In the data rows, the value 128 means zero.
Every row has a hidden score from 0 to 30. What is each row's score? 15 is about the middle. The score is a weighted sum of the row's numbers plus the product of two more (or one squared), each taken from its middle value.
[124 109 132 124 115 142 134 159 125 128 137 136 113 160 145 121 108 138
 120 129 134 122 120 102 134 115 127 148 119 108 144 124] 12
[104 118 105 111 153 146 134 156 138 127 134 121 133 152 124 126 130 130
 103 123 134 129 117 103 141 101 141 135 148 129 122 124] 16
[ 79  79 155  92 144 158 201 140 179 160 116 134 164 155 156  75 157 188
 168  98 129  62 213  80 131  97 103 158 133 170 111 141] 21
[114  99 143 126 128 138 125 186 127 132 137 105 111 159 147 132 128 130
 114 129 135 133 136 105 146  94 131 122 135  99 138 134] 15
[ 94 120 120  72 148 100 163 132 141 140 102 104 118 155 152  88  57 124
 141 119  96  41  65 101 139 123  58 165 124 130  93  98] 19
[103 145 107 121 147  81  84  80  98 178  98 146 100  81 111 136 145 114
 156 148  76 173 113 186 148 176  44 121 114 104 132 111] 20
[153 141 124 171 129  94  77 150  89  95 154 112  74 162 149 163 131  77
  99 150 102 162  96 159 106 153 171 144 167 113 109 146] 12
[123 107 146 108 128 137  98 122 115 165 134 135 131 103 121 103 141 138
 135 158 138 140 125 131 144 119 114 132 134 107 143 120] 13
[203 180 128 164 127 181 161 154 247 167 105 148  18 151 174 175 146 136
  61 118 194 142  62  99 107 129 154 129  85 105 123 255] 18
[ 94  27 191  96 172 144 189 183 190 100 138 137 141 211 164  53 175 167
 180  80 113  80 197  62 114  91  99 160 145 180  81 127] 23
[125 106 137 122 143 119 109 138 102 123 138 115 155 125 121 111 119 112
 145 137 126 119 153 139 147 124 110 122 135 130 126  96] 14
[126 131 142 128 105  79 100 109 109 121  98 115 129  77 163 147 143 102
 148 160 105 101 125 165 135 123 155 121 160 119 112 104] 16
[ 93 110 118 125 124 108 120 141 103 118 131 119 168 123 131 123 141 118
 123 134 116 127 150 135 156  90 139 125 151 114 133 103] 14
[130 129 131 111 100 123 112 136 141 165 137 135 116 119 134 108 125 137
 145 139 125 152 140 132 137 131 119 144 129 109 143 132] 14
[110 100 110 121 160 154 124 158 116 151 154 119 160 163  83  90 103 123
 129 136 136 149 148  96 165 111 117 123 130 138 139 116] 17
[111 109 125 121 141 108 132 136 108 117 146 129 160 142 106 101 115 129
 142 121 113 129 164 135 130 125 102 135 123 144 127 107] 10
[134 137 118 135  77 152 102 106 106 139 107 123 129  92  83 155  89 130
 130 134 140 181  97 130 126 144 139 109  92 123 190 114] 29
[119 120 127 118 126 140 109 120 123 165 139 122 128 120 142 113 136 143
 134 149 143 139 130 135 147 131 108 134 135 108 135 127] 13
[105 100 117 124 132 136 127 136 109 124 141 131 155 143  94 103 109 125
 145 135 116 145 147 118 125 113 122 146 135 134 134 103] 11
[108  92 112 135 158 123 134 147 108 130 155 116 163 150  96 101 108 128
 133 115 126 130 161 110 131 110 139 132 127 136 142 115] 7
[120 140 103 125 113 104  92 114 124 167 128 153 129 108 127 112 141 145
 131 133 120 146 132 148 124 128  82 136 121  99 153 132] 10
[136 147 121 127 121 106  87 120  99 106 164 119  95 126 122 146 120 104
 117 126 122 144  70 154 142 143 121 120 137  76 121 106] 15
[157 122 159 145  91 152 182 149 143  75 151 129 126 167 145 132  85 134
  99 106 171  95 141  81 119 111 219 113 112 161 138 146] 26
[163  86 150 162 118 128 118 105  97 110 128  79 135 112 154 146 145 140
 120 113 141 162  98 163 129 123 164 128 141  94 166 140] 16
[147  92 150 145 135 151 122 126 125 109 119  97 118 118 152 127 129 142
 136 127 150 111 117 130  96 134 134 126 138 143 132 113] 18
[118  39 186 137 180 152 175 171 175  95 129 128 123 219 149  71 183 158
 159  92 112  99 178  67  96 101 132 148 156 175  78 133] 17
[163 162 129 168 102 107 127 167 250 166  76 142  49 133 222 208 203 121
  42 147 169 153 106 130 151  91 208 103 120  70 124 255] 16
[172  86 139 165 114 134 107 101 116 118 135  89 113  99 153 142 149 136
 125 125 162 163 103 157 115 141 149 133 138 112 169 132] 11
[154  99 136 149 119 146 115 122 110 121 120  93 109 107 140 147 146 147
 121 115 156 174 114 147 118 121 159 125 135 112 170 143] 13
[120 149  87 115 149 136 116 122 152 125 118 132 176  98  96 139 119 107
 107 137 142 129 121 132 124 133  92 107  98  95 152 128] 15
[161 129 122 181  94 171 109 145 139 108 172 154 120 100 116 167 185 155
 134 130 166 205 174 143 101 120 199 100 139 144 165 152] 11
[127 109 135 118 147 174 115 154 133 130 136 108 140 146 126 120 129 149
 122 129 142 114 123 101 138  90 147 139 155 131 120 117] 20
[143 120 134 164 116 179 102 125 112 107 153 141 118  98 121 153 184 152
 138 114 164 187 143 150  99 141 163 105 140 132 163 141] 14
[103 113 115 121 112  86 100 137  82 131 129 117 152 106 130 125 140 121
 149 157 103 114 146 154 140  99 148 123 135 126 133  88] 10
[149 131 164 131  84 128 139 113 127 155 145 127 107 113 139 106 118 145
 122 156 134 149 132 134 132 130 127 120 107 121 144 132] 12
[128 111 130 142 166 131 119 138 153 107 123 131 133 160 129 116 154 104
 131 109 134 118 122 112 115 142 130 118 147 131  95 118] 18
[125 129 106 162 146 115 101 124 153 107 132 139 170 113 105 139 129  95
 103 113 132 129 129 155 124 134 138  90 122 106 128 126] 15
[113 114 120 146 177 116 133 137 145  95 126 134 128 172 147 118 145 103
 119 121 126 121 132 121 113 123 123 132 165 122  86 140] 9
[ 63 213  80  58 148 126 145 166 186 160 126 255 167 177  61  80  98  88
 158 166  65  51 191  53 159 122  72 119 114 218  35  99] 22
[123 133  73 113 128 147 127 187 133 137 124 130  95 184  96 157 104 118
 134 144 137 133 109  83 123 127 117 128 150 123 117 113] 13
[127 143 136 112 123  93 152 133  92 130 150 132  88 138 171 134 126 143
 137 128 100 112 125 155 146 125 140 150 154 113  92 132] 11
[161 181 125 171 114 134 142 163 247 175  79 153  37 152 199 204 182 125
  31 125 179 141  70 118 118 115 182 117 109  82 123 255] 26
[129 133 140 118 151 148 133 100 100 118 143 138 125 121 101  98  91 137
 159 105 113 134 120 119 106 156  83 137 110 160 131  99] 14
[ 82 111 125 115 110  94 118 127  96 114 129 115 178 107 130 114 137 116
 145 124 115 126 171 135 145 131 136 141 144 110 132  94] 18
[162 136 125 192 129 105  52 149  82  88 142 139  87 170 148 142 126  59
  88 141 116 168  91 164 111 161 184 131 166 127 115 134] 4
[165 204 125 174 123  96 138  99 245 155  68 167  89  85 168 204 182 126
  69 116 167 149 104 177 109 172 143 101 121 117 119 245] 20
[141 104 132 149 107 183 110 154 133 102 117  97 112 106 148 140 147 162
 150 109 188 141 102 121  65 151 139 141 152 144 156 109] 16
[ 97  73 211  65 100 127 233 155 113 151 154 146  51 217 223  49 178 232
 210 143  71  71 209  81 139  74 126 210 173 205  30 140] 12
[108 136 121 142 126 121 143 128 127 139 137 102 114 130 133 148 111 141
 115 131 129 133 134 127 155 124 147 131 121 135 122 136] 12
[118 103 139 144 107 161 113 145 122 113 126 129 122 109 134 135 142 137
 134 109 157 151 136 143  90 129 133 120 122 152 150 121] 17
[110  84 227  64  87 131 241 154  94 173 148 146  45 180 209  52 158 245
 201 153  59  84 193  92 156  79 130 199 152 198  52 132] 14
[127 188 116  92 133  73 164  78 123 173 169 118 116 135  99 151 103  86
  64 152  45 127 142 145 255 107 123 126 101  88 106 162] 26
[118 133 112 120 147 109 117 133 127 131 106 125 152 146 141 109 116 106
 124 118 118  53  92 113  96 140 116 144 134 105 110 129] 20
[156 187 141 190 176  58 192  59 121  36  67 103 101 119 116 219 106  60
 123  82  85 104  85 157 116 203 165  91  81 217  84 128] 21
[161 186  85 131  95 123 109  91 103 178 104 122 124  86 102 155  87 130
 109 160 144 138  78 158 146 151 140 118 115 120 175 130] 10
[162 175 104 169 115 123  59 116  81  96 143 129  91 122 113 166 109  70
  93 147 130 168  53 161 114 171 167 117 131 108 138 119] 8
[ 86 113 129 126 144  92 104 122  88 103 137 136 177 107 118 113 135 121
 145 133 117 126 171 142 132 135 124 129 122 135 140 102] 7
[148 110 129 144 138 156 125 151 128 118 126 112 103 136 140 137 126 143
 158 131 158 101  93 108  92 138 127 143 166 135 137 109] 16
[107 109 125 152 166 168 155 184 150 154 152 130 153 190  77 104 103 135
 118 113 158 168 184  92 148  83 126 119 121 135 163 147] 13
[118 129 125 118 137 140 122 139 151 136 126 141 172 105  93 128 129 123
 125 129 137 128 130 130 132 122 111 116 109 124 151 125] 20
[144 110 126 167 110 118 119 116 104 109 128  96 115 127 139 139 143 143
 125 105 142 162  97 157 122 140 146 133 130 106 151 145] 10
[133 118 142 117 166 160 148 114  95 109 149 126 140 145  64  86  94 119
 163 123 120 126 130 100 110 148  93 139 113 162 131  99] 12
[137 190 117 101 146  58 167  86 132 165 171 121 119 128  99 137 115  79
  83 151  52 132 139 147 247 109 166 125  89  82 106 177] 15
[143 132 146 120  76 104 117  93 108 193 130 135 101  86 132 115 135 152
 137 145 135 166 113 150 132 163  94 134 115  96 171 142] 12
[118  92 136 100 180 166 139 129  78 115 173 129 170 178  53  74  85 128
 167 116 120 125 153  86 137 110  90 128 127 166 143  71] 18
[157 129 148 143  78 105 143 116 142 119 145 136 123 130 129 131 113 129
 134 118 128 130 123 117 105 141 153 131 114 119 151 161] 13
[125 103 125 110 121 137 120 142 117 130 152 144 147 140 153 101 138 164
 137 135 122 135 132 107 128  91 131 153 143  99 143 134] 12
[ 91 161  97 124 130  77  90  76 108 186  76 128  94  76 107 143 153 125
 151 166  86 175  92 186 132 185  47 139 123  98 130 102] 18
[195  98 151 163 111 174 102 110 103 102 136  93 111  96 144 166 169 153
 146  96 176 185 108 141  94 134 164 122 144  90 165 129] 24
[120 163 135 151 114 103 117 108  68 110 153 111  86 120 138 164 126  97
 114 141 103 152  78 162 147 148 136 131 155  83 101 119] 16
[114 108 130 130 154 117 101 128  88 109 145 119 177 129  89  95 113 131
 157 123 120 129 150 126 135 127 118 130 136 134 126  82] 15
[157 124 140 120 148  94 129 103 102 114 132  84 113 119 144 132 110 107
 107 117 119 119  94 148 152 128 132 145 127  94 139 127] 12
[101 137 106 130 132  84  75  85 118 176 103 136 108  83 107 130 151 122
 149 155  90 170 114 174 152 167  50 134 128 105 129 107] 19
[105 126 130  97 135  72 149  85 138 152 122  89 124 137 136  99  85 111
  94 138  67 112 109 140 196 101  91 154  94 103 126 129] 13
[126 138 125 134 113 166 125 151 133 117 139 123 117 131 125 146 133 147
 137 131 181 166 128 127 117 125 141 124 157 146 128 126] 21
[139 138 146 141 133 131 138 120 139  90 131 113 162 131 154 122 117 131
 119  97 139  79 165 117 105 124 173 145 110 156 125 158] 15
[ 98 138 134  91 144  74 153  98 125 149 123  97 135 141 124 113  91 118
 101 120  74  99 105 140 197 123  88 152 108  91 119 138] 16
[ 91  87 127 105  80  82  46 190 119 151 101 104 113 155 196 175 174 108
  87 202 108  99 107 113 188  39 186 125 167  56 142 109] 21
[138 128 116 196 111 185 104 156 118 103 180 158 144  87 112 157 200 142
 111 131 174 209 191 153  98 109 220  73 121 167 160 160] 10
[147  90 138 151 126 139 131 130 110 112 120  76 119 132 147 153 135 145
 127 103 162 159 109 151 101 132 144 138 139 104 151 140] 14
[112 112 137  98 136  69 144  90 132 146 128 108 138 140 126 112  99 116
 105 138  72 105 102 141 181 111 108 154 113 104 117 129] 15
[ 89  57 224  40 128 127 243 142 120 147 152 141  75 212 229  45 177 227
 225 122  83  71 209  82 165  77 129 207 174 197  25 136] 27
[ 86 227  81  31 159  79 136 130 178 198 143 255 179 170  51  77  95  47
 122 197   6  68 224  73 230 116  87 112  90 185  37 129] 24
[110 109 132  94 114 145 100 144 133 151 152 142 138 124 140  99 139 147
 128 137 128 130 141 123 123 110 118 129 141 105 136 131] 17
[ 78 114 131 142 108  78  86 169 128 145 104 129 134 128 172 139 168 115
 105 164 122 122 117 144 158  91 166 118 149 101 144 127] 11
[107 116 127 110 126 152 108 138 127 150 142 133 143 135 126 103 133 147
 137 137 155 142 130 117 129 113  97 137 151 103 138 111] 14
[112  91 126 106 109 127 107 126 128 168 138 149 140  99 146  89 139 146
 149 143 135 146 145 141 145 102 112 140 141 104 148 127] 10
[140  92 136 110 130 149 142 130 131 147 146 117 156 122 155 111 131 142
 118 134 136 129 162 113 176  95 146 128 139 131 132 133] 24
[143 142 104 128 141 132 113 119 161 111 107 144 179  97  93 142 126 110
 103  91 131 117 132 131 129 147 117 104 112 103 136 128] 25
[111  94 139 107 145 158 123 157 137 120 154 113 163 127 145 104 140 138
 107 138 145 114 148 105 155  86 148 144 137 127 122 123] 19
[162 138 161 127 127 138 142  72  91 125 127 145 105  76 129  97  91 124
 170 106 109 118 104 147  90 189  77 136 106 172 115 108] 20
[ 93 164  85  60 144  79 125 159 168 165 124 255 190 181  90  64 110  67
 141 169  62  59 227  88 170 109 113 110  96 186  54 119] 20
[169 179 129 101  95 124 143  75 140 113 111 132  96 100 140 148 128 137
 134 118 117  87  83 144  99 167 111 135 113 134  99 129] 24
[170  97 120 172 108 161  98 137 112 109 138  94 103 106 136 150 160 163
 128 100 180 180 113 153  73 131 152 122 149 103 173 138] 10
[145 104 146 138 129 142 132 126 128 121 123 130 139 135 126 115 133 139
 148 125 123 124 146  98 116 121 142 134 126 140 129 128] 16
[146 103 139 145 130 114 119 119 101 115 134  83 116 119 151 147 143 120
 103 122 135 147 117 158 127 125 140 135 121  93 155 139] 12
[110  89 140 121 121 153 125 152 132 144 153 140 146 122 138  96 146 150
 134 143 130 137 146 113 142  81 153 140 144 114 131 140] 13
[156 117 139 151 137 124 140 116  98 116 145  87 117 124 141 140 134 124
 118 110 138 156 122 161 162 125 161 123 120 102 158 144] 14
[117  89 132 117 160 169 153 121  91 116 164 125 152 162  66  86  91 127
 153 111 116 131 158  90 130 130  93 139 123 153 134  97] 14
[135 120 130 108 132 177 151 168 134 102 145 126 128 168 133 129 117 130
 137 124 166 113 146  88 130  88 148 125 152 163 113 129] 25
[120 156  95 139 136 144 115 115 154 128 112 132 175  99  86 146 119 110
 124 112 148 137 124 138 112 119  90 100  96  96 151 126] 18
[129 133 121 137 175 120 119 142 146 100 121 135 147 153 138 120 145 100
  97 104 136 107 125 128 133 143 130 131 145 128  88 136] 16
[153 102 133 151 118 168 118 128 121 112 142 100 120 108 137 139 154 154
 132 119 171 175 121 135 102 137 157 116 152 130 164 142] 14
[103 129  79 130 177 126 100 155 119 129 120 110 118 153 111 147 140 101
 135 138 111 130 110 120 150 119  76 125 157 135 104  94] 25
[ 96 112 131 104 108 132 101 132 125 174 133 138 153 102 141  99 150 144
 140 137 133 146 149 146 143 110  91 145 144  89 149 127] 15
[129 112 140 158 115 155 123 109 133 130 125  91 126 130 133 142 143 143
 118 109 142 177 119 150 116 132 138 128 130 111 156 147] 17
[116  99 129 105 153 147 127 122  92 125 149 130 183 150  83  88 103 124
 164 135 118 136 145 111 131 115 101 123 141 129 141  80] 21
[122  98 127 124 138 195 172 170 116 125 159 112 117 174  91  92  81 159
 138  87 138 125 134  81 116 126  99 149 105 139 138 123] 15
[131 144 145 153 151 153 174 110 137 113 137 134 119 116 101  93  92 143
 142  95 135 148 153 135  96 164 103 126  90 175 119 146] 8
[125 106 199  99  44 123 160 127  60 162 151 111  43 167 195  88 118 200
 201 163  82 136 151 130 158  94 155 199 144 175  92 129] 18
[167  89 157 152 119 125 125 105 108 120 126  76 119 110 145 149 138 137
 125 111 140 159 118 163 130 136 166 134 137 101 166 126] 16
[113 117 114 121 165 140 120 136 146 115 131 138 150 119 107 130 140 116
 118 107 131 113 146 132 103 127 115 102 124 124 139 137] 25
[127 114 133 115  93 119 125 142 130 180 142 145 130 111 143 101 132 152
 126 138 142 135 140 130 130 121 121 136 133 113 158 142] 12
[126 134 125 137 123 129 130 144 139 104 129 131 160 137 158 119 129 133
 137 110 132  94 145 131  98 115 161 151 125 147 131 154] 12
[ 88  99 123 120 118  92 106 122  99 118 129 119 153 105 137 126 140 119
 138 135 123 114 163 129 152 120 140 135 155 118 140  98] 11
[ 97 109 131 123 128  98 102 128 102 114 143 134 163 119 113 117 129 124
 164 132 105 121 141 143 146 110 129 116 149 119 131  82] 13
[ 79 188  92  58 145  87 108 130 147 175 105 255 191 154  86  74 122  59
 119 156  53  79 194  95 167 123  95 108  90 161  72 112] 24
[121 136 128 134 121  98 113 129 102  96 151 114 102 131 145 158 131  84
 113 145 109 158  81 152 127 155 128 125 144  92 116 128] 14
[141  97 131 144 179 109 119 150 142  88 130 154 116 189 164 108 152  86
 107 118 117 121 121 114 118 126 149 145 177 149  83 141] 10
[129 101 130 103 131 147  99 126 137 161 142 131 139 128 147  97 137 153
 148 142 127 125 127 119 156 115 104 147 149  98 144 115] 16
[128 116 129 149 124 146 121 164 130 108 114 109 125 144 147 132 120 153
 171 113 172 105  89 115  64 137 111 134 158 123 133 114] 9
[ 84  83 130 122  84  88  64 219 121 143 118 104 116 171 206 155 170 109
  99 183 115 104 128 116 184  46 173 129 158  79 153 112] 16
[112 139 140 128  86  64 101 106 108 112  99 120 122  90 172 147 164 122
 128 159  90 109 112 161 143 125 153 139 147 112 118 116] 13
[118 120 118 101 121 147  92 137 127 146 129 144 131 132 136  99 139 136
 120 146 136 144 111 117 124 102  97 134 143  95 130 116] 13
[122 115 151 134 115 129 138 117 122 133 134 116 137 104 145 117 134 139
 115 117 127 149 146 146 136 116 122 110 102 119 136 127] 18
[104 173 131 137 125 119 130 111 126 156 162 147 127 123 104 141 147 111
  81 142 108 166 182 148 200 109 151 109 106 122 130 154] 15
[150 172 110 129  95 132 116  92 119 176 104 119 141  62  92 168  79 140
 115 190 139 148 104 149 154 131 125 111  98 104 190 115] 11
[129 165 130 115 121  71 151 100 118 150 142 133 123 140 108 138 127 108
  69 133  80 168 163 158 207 106 134 129  95 110 121 156] 17
[126 105 134 102 113 155  91 137 126 160 143 141 133 127 128  92 145 152
 146 161 134 142 138 121 133 110  95 142 133  96 156 122] 10
[128  85 150 133 110 137 131 125 122 111 102  90 137 111 148 118 113 141
 135 105 159 143 140 146 112 129 123 144 137 119 155 112] 19
[120 185 127 100 141  66 179  71 122 170 154 106 107 127  91 140 104  91
  71 141  57 150 127 155 237 114 125 134  86  77 112 169] 16
[106 200 120 103 126  61 180  88 129 158 156 110 115 145  94 146 113  94
  51 134  53 153 154 161 246 103 134 119  83  94 111 163] 18
[123 143 115 177  97 123  72 130 101 117 132 117 116 123  91 162  93 107
 112 138 132 189  99 160 107 145 167 111 123 131 184 117] 6
[118  91 133 124 126 180 111 159 134 119 101 153 125 125 132 109 132 169
 166 131 153 127 132  94  62 121 108 121 153 186 138  66] 17
[125 134 137 119 160 127 118  85 136  72 104 120 184 107 158 115 147 112
 120  96 126  62 153 139 109 128 176 148 126 159 104 145] 19
[148 109 180 127  96 100 150  89 113 145 146 123 115  79 129 119 119 131
 131 148 125 169 143 158 151 134 132 110  96 127 150 129] 15
[110 115 118 133 131 107 103 105 105 117 124 135 168 111 118  98 135 130
 136 150 113 115 128 145 135 133 129 120 145 145 125  94] 9
[127 149  93 152 126 129 114 127 148 137 119 111 165  82  77 156 112 123
 118 122 149 150 124 142 126 141  99  89  85  81 179 118] 14
[ 94 134 135  81 140  84 143 115 142 149  95 110 124 151 139  95  64 104
 145 136  78  55  92  99 140 132  56 159 123 114 103 102] 19
[124 115 133 117 115 105  97 101 122 167 118 162 116  96 133 113 149 143
 161 150 106 156 118 151 135 148  92 138 128 101 157 134] 8
[100 116 138 126 110  76 108 104 109 115 118 128 146  80 156 131 151 119
 145 151 110 122 135 170 123 126 158 122 153 125 122 105] 11
[144 165 101 138  93 122 107 107 111 149 118 121 134  78 100 154  91 113
 109 157 147 161  95 152 129 137 117 107 103  99 186 137] 8
[202 179 120 155 121 183 191 137 253 156 108 146  20 154 179 177 134 146
  63  93 187 128  88 111 102 145 132 126  78  96  99 255] 23
[152 154 127 117 133 155 159  84 122  99 138 143 120 112 101 134 108 141
 130  89 130 105 108 125  89 177  79 138 110 134 115 121] 23
[139 129 135 152 145 104  92 150 119  93 126 132  96 201 153 115 142  76
  91 140 116 139 104 143 101 148 139 146 177 138  86 147] 8
[107 128 116 149 161 128 127 131 147 113 135 123 153 135 110 121 139 106
 117 107 139 119 142 119 114 134 126 119 128 117 126 134] 14
[107 112 114 103 134 136 109 150 140 163 140 148 143 127 140  98 146 156
 126 148 143 147 145 123 140 103 100 148 140  98 142 127] 9
[150 140 106 148 145 129 116 131 147 117 124 123 160  97 106 161 114 102
 107 129 149 149 107 135 119 134 118  96 118 111 159 122] 17
[147 109 128 166 116 208 104 154 128 103 129 110 111 103 130 159 175 179
 141 119 205 178  99 116  58 145 165 117 158 131 156 126] 15
[109 132 100 121 138 130 104 151 132 129 112 172 156 133 133 110 141 124
 171 107 129  69  94 112  64 145 119 105 133 125 116 118] 19
[155 135 110 180  98 195 100 160 118 109 166 157 122  91 107 172 194 157
 139 125 197 231 193 138  94 123 212 100 134 156 162 143] 21
[143 134 151 127 161 142 101  89 131  86 105 124 183 105 151 113 147 131
 150 117 113  72 134 148 106 141 167 148 117 134 110 148] 23
[105  95 122  92  76  80  84 181 117 129 108 106 108 151 189 175 175 115
  96 180 109  99 122 120 167  37 197 134 156  65 125 123] 16
[136 119 134 167 120 163 110 137 110 113 144 114 110 110 124 161 155 153
 136 119 176 170 133 155  99 131 161 115 139 131 172 135] 9
[185 196 123 200 139 136 156 124 255 165  94 149  58 119 178 187 171 136
  52 110 180 156 111 151 115 165 152 113 112 112 107 255] 23
[101  32 182 113 166 133 193 183 180 118 122 138 130 199 165  66 178 171
 177  79 124  93 214  58 101 103 122 166 135 177  89 149] 17
[123 167  91 140 141 121  89 138 140 120 111 128 152 115 126 143 125 101
  84 138 137 126 124 163 130 140 156 111 122 122 126 137] 11
[122 140 136 127 129 110 149 116 144 128 131 113 124 145 112 138 111 135
 107 123 112 148 149 130 155 122 114 129 116 133 125 130] 16
[165 149 151 102  86 127 132  87 112 110 108 123  81 100 150 147 127 143
 141 124 116  97  79 142  92 157 112 144 109 131 108 126] 22
[104 112 131 108 120 138 101 141 138 172 135 144 148 108 137  87 145 149
 149 138 129 142 119 134 150  94 104 144 138  97 145 116] 17
[146 158 101 103 134 130 155  71 142 105 127 154 134 110 128 148 132 126
 139 115 134 114 125 134 103 171 131 129 131 122 102 130] 17
[134 135 124 166 130  89  90 140  85  87 142 120  85 167 144 145 119  82
 108 136 120 159  92 149 122 158 160 136 156 101 103 137] 2
[149 106 141 163 131 207  99 173 124  78 132 136 110 100 138 143 154 174
 156 122 180 157 102 104  39 149 131 120 152 152 144 114] 13
[141 141 166 135  96 120 151 115 140 107 149 145 140 130 148 111 108 149
 137 115 145 108 131 120  94 129 190 126 113 137 139 164] 16
[108  98 209  85  55 106 198 143  61 178 163 127  38 173 199  84 119 228
 204 154  86 129 174 115 161  90 153 205 147 179  84 138] 12
[128 108 129 114 149 167 167 134 101 118 167 119 141 161  72  89  73 146
 147  93 126 133 152  96 104 132  88 137 119 174 140 109] 14
[ 86 120 143 107  75  60  82 141 103 127 114 123 128 122 179 151 171 116
 121 171  99 117 123 150 151  89 173 129 144  98 132 103] 14
[109 129 135 132 141 129 139 117  99 124 123 134 155 107 106  98 112 120
 161 124 122 141 141 156 107 161  98 121 122 163 138 103] 11
[124 146 108 122 138 123 140 131 151 133 109 134 160 103 102 145 125 132
 115 128 141 133 136 126 124 130 107 111 118  93 151 129] 14
[113 137  91 138 124 128 141 129 139 143 131 123 164  99 107 150 112 119
 128 127 147 147 124 138 125 128 112 109 109 136 164 115] 16
[129 122 147 110 137  87 165 107 113 135 121 102 116 144 129 125  97 111
 107 122 101 128 131 145 152 122 113 143 107 103 127 126] 12
[109 103 138 130 121 129 125 154 132 114  88  90 133 162 151 116  95 141
 168  94 163  82  83 109  67 152  87 156 151 132 129  92] 15
[141 134  95 133 152 137 112 114 150 134 124 120 166  96 106 142 119 105
 113 129 152 130 116 136 141 139 122 111 116 103 142 122] 17
[128 117 129 122 142 115  98 110  90 122 136 126 160 101 103 111 131 115
 153 153 110 129 129 138 145 135 121 121 148 130 126  83] 13
[157  97 158 134 124 107 119 119 117 119 102  94 123 142 141 131 115 135
 126 110 141 144 110 143 131 125 126 135 134 108 149 111] 23
[130  93 141 139 174 127 155 166 154  89 119 127 125 199 156 100 155 105
 104  96 128 103 154 104 107 125 134 148 164 141  79 158] 13
[123 134 103 140 139 124  94 115 156 111 129 147 166 121 116 132 130  98
 103 117 143 139 126 135 124 136 109 117 116 121 138 125] 16
[106  95 126 137 176 170 133 160 123 137 163 128 147 166  93  99  90 118
 144 124 154 147 163  95 157 112 120 121 132 132 149 122] 11
[157 145 101 148  94 131 101 114 124 133 117 118 139  79  90 151 108 111
 102 150 137 155 102 153 122 144 130  98  94 105 193 124] 12
[115 149  66 116 149 148 117 160 116 141  98 134  91 185  79 164 118 108
 137 141 129 135 112  97 123 150  94 141 152 142 111 105] 14
[131 115 104 124 142 169 146 182 136 117 134 133 115 162 109 151 119 122
 138 119 155 126 125  86 123 106 147 134 142 139 132 119] 17
[131  99 121 135 190 178 137 187 142 152 159 137 148 193  77 105 110 117
 122 125 156 173 168  91 154  92 120 113 118 132 152 145] 20
[136 107 120 137 183 111 119 156 140  95 141 136 122 194 161  95 152  91
 110 118 124 109 125 120 125 139 136 142 163 141  90 146] 9
[145 113 142 163 106 118 120 121 102 129 131  85 119 126 135 153 137 141
 121 111 143 148 102 157 129 144 139 140 133  94 154 131] 14
[119  93 126 110 165 159 136 119  87 132 158 121 159 139  76  83  95 120
 158 138 119 122 137 112 135 128 108 130 141 159 134  78] 13
[ 79  77 154  82 160 139 197 137 177 131 116 137 163 153 139  70 167 193
 165  84 111  68 216  82 126  98  91 141 125 172  78 138] 22
[141 133 113 133 128 119 108 117 125 127 118 127 155  87  83 157 120 101
 110 138 141 155  96 136 118 138 117  98 115  91 173 109] 16
[156 102 138 172 112 189 105 157 104 101 126 103 108  96 149 162 165 177
 158 113 203 181 112 127  47 136 159 119 156 136 168 123] 11
